In the rows, zero is written as 128.
Turns in one plane each, and the order they were made in; the first pair answered
giki:
[144  91 130  96 174 146 129 102 121 129] -> [138 101 118 106 165 170 146  97 127 111]
[ 82 146 152 123 150 137 129 109 135 110] -> [108 116 148  91 160 109 114 118 116 139]
[149 117 142 100 128 171 141 123 119 119] -> [115 138 158 119 138 168 142 117 125 104]
[165 124 115 143  91 140 129 121  93 142] -> [132 150 128 170  97 151 136 119 103 120]
fevu:
[114 146 155 120 129 121 135 104 113 111] -> [138 147 106 142 100 121 131 111 105 117]
[130 123 114 137 127 135 119 117 117 128] -> [123 122 130 123 136 115 115 125 120 137]
[125 105 127 125 129 136 134 140 158 146] -> [125 110 125 127 129 147 142 132 160 135]
[126 108 141  96 110 124 112 184 151 140] -> [122 119 146 107 109 173 143 153 160  98]
nid:
[136 105  83 138 144 111 117 122 119 154] -> [130 103  82 131 147 125 136 123 133 148]
[174  88  88 107 126 161 148 143 140 129] -> [190  90  98 108 114 147 136 136 119 130]
[121 122 124  98 154 151 158  86 134  96] -> [142 123 146  95 134 137 141  78 104  99]
veriz:
[170 124 108 135 114 134 158 142 130 124] -> [167 125 122 132 101 115 153 153 138 135]
[132 113 131 109 134 129 134 144 152 137] -> [127 111 121 113 136 135 141 141 151 134]
[196 104 136 117 104 109  98 150 129 123] -> [149 117 102 149 127  91  96 176 152 142]
Now pairs of rows:
(2 to 4 turns a pair)
[101 146 185 120 128 119 135  99 114  94] -> [108 142 162 121 115 154 167 107 145  86] : giki giki veriz fevu
[ 88 134 133 136 156  98 126 163 146 161] -> [ 78 130 142 131 179 109 124 134 128 139] : fevu giki
[123 125  88 165 117 159 136 108 124  93] -> [162 116 152 119  89  99 105 133 105 125] : veriz fevu
[180 111 162  88 104 175 140  89  93 131] -> [ 52 148 121 147 172 145 146 134 169 158] : veriz veriz fevu
[161 145 112 136  74 128 127 152 132 146] -> [ 88 151 106 153 133 152 149 144 164 131] : fevu veriz fevu
[ 90 194 172 202 109  93 127 137 148 110] -> [ 84 137 129 161 155  49 106 167 155 176] : giki nid
[112 143 151 140 109 158 170 140 166  98] -> [167 119 100 129 111 163 138 102 100 100] : giki veriz fevu veriz
[132 143 150 120 122 124 118 104 103 120] -> [127 145  98 140 130 143 127 108 113 122] : fevu veriz nid veriz
[ 90 115 168  98 144 115 145 138 143 150] -> [134 134  87 156 104 117 111 127  91 146] : fevu giki veriz fevu
[ 47 134 114 154 175 121 135 132 138 110] -> [ 95 108 151 110 180 135 126  87  91  87] : veriz giki
[ 89 154 120 157 132 137 147 139 155 123] -> [101 154 142 152 139 143 131 102 110 102] : fevu veriz nid giki
[ 74 197 180 186 155  82  89  95  88 126] -> [240 110 104 113  72 146 133 115  74 145] : giki giki
[127 145 177 115 120  81 103 142 127 145] -> [ 92 145 160 122 152 139 153 133 173 115] : giki veriz fevu
[162  95 149  89 115 157 140 128 130 133] -> [127 129 135 138 105 180 153 122 147 106] : fevu giki
[104 143 109 118 127 148 167 110 148 105] -> [105 122 132  83 157 113 147 117 141 131] : fevu fevu veriz giki
[137 112 134  92 129 176 155 101 115 105] -> [130  98 146  70 150 137 126 107 101 131] : giki giki giki
[107 146 114 148 142 160 123 124 135 116] -> [154 131 122 130 104 129  99 137 109 139] : veriz fevu
[150 101  92 105 140 124 105 172 131 148] -> [ 94 152 105 156 140 154 125 160 156 102] : giki giki
[147 121  99 134  90 103 130 172 162 162] -> [159 141 184 111  79 114 132 134 130 121] : veriz giki veriz veriz
[144 158 137 160  85 168 147 109 122  86] -> [162 143 133 148  79 167 144 107 118  90] : giki giki giki giki
[125  93  88 122 131 106 160 171 141 148] -> [100 121  93 147 141 158 177 136 141 101] : veriz giki
[153 149 168 132 103 156 128  90 107  82] -> [159 135 176 123  89  86 103 146 121 141] : veriz giki
[ 87 165 104 199 106 126 122 129 116 122] -> [161 105  84 138 102  97  99 147  92 172] : giki giki
[167 131 129 105  80  97 118 190 136 152] -> [131 122 101 108 109 131 154 196 177 146] : nid nid nid
[136 136 189 119 124 100 108 117  99 125] -> [112 138 136 146 126  76 103 162 137 160] : giki veriz
[106 113  54 158 163  95 100 146 115 174] -> [140 156 163 150 109 179 142  73  93  69] : fevu fevu veriz giki
[121 137 112 136 126 159 158 124 146  88] -> [109 139  80 150 139 140 137 129 135 110] : fevu veriz giki
[127 167 167 161  77  84 108 145 133 145] -> [154 134 188 109 117 154 138  84  99  96] : veriz fevu veriz veriz
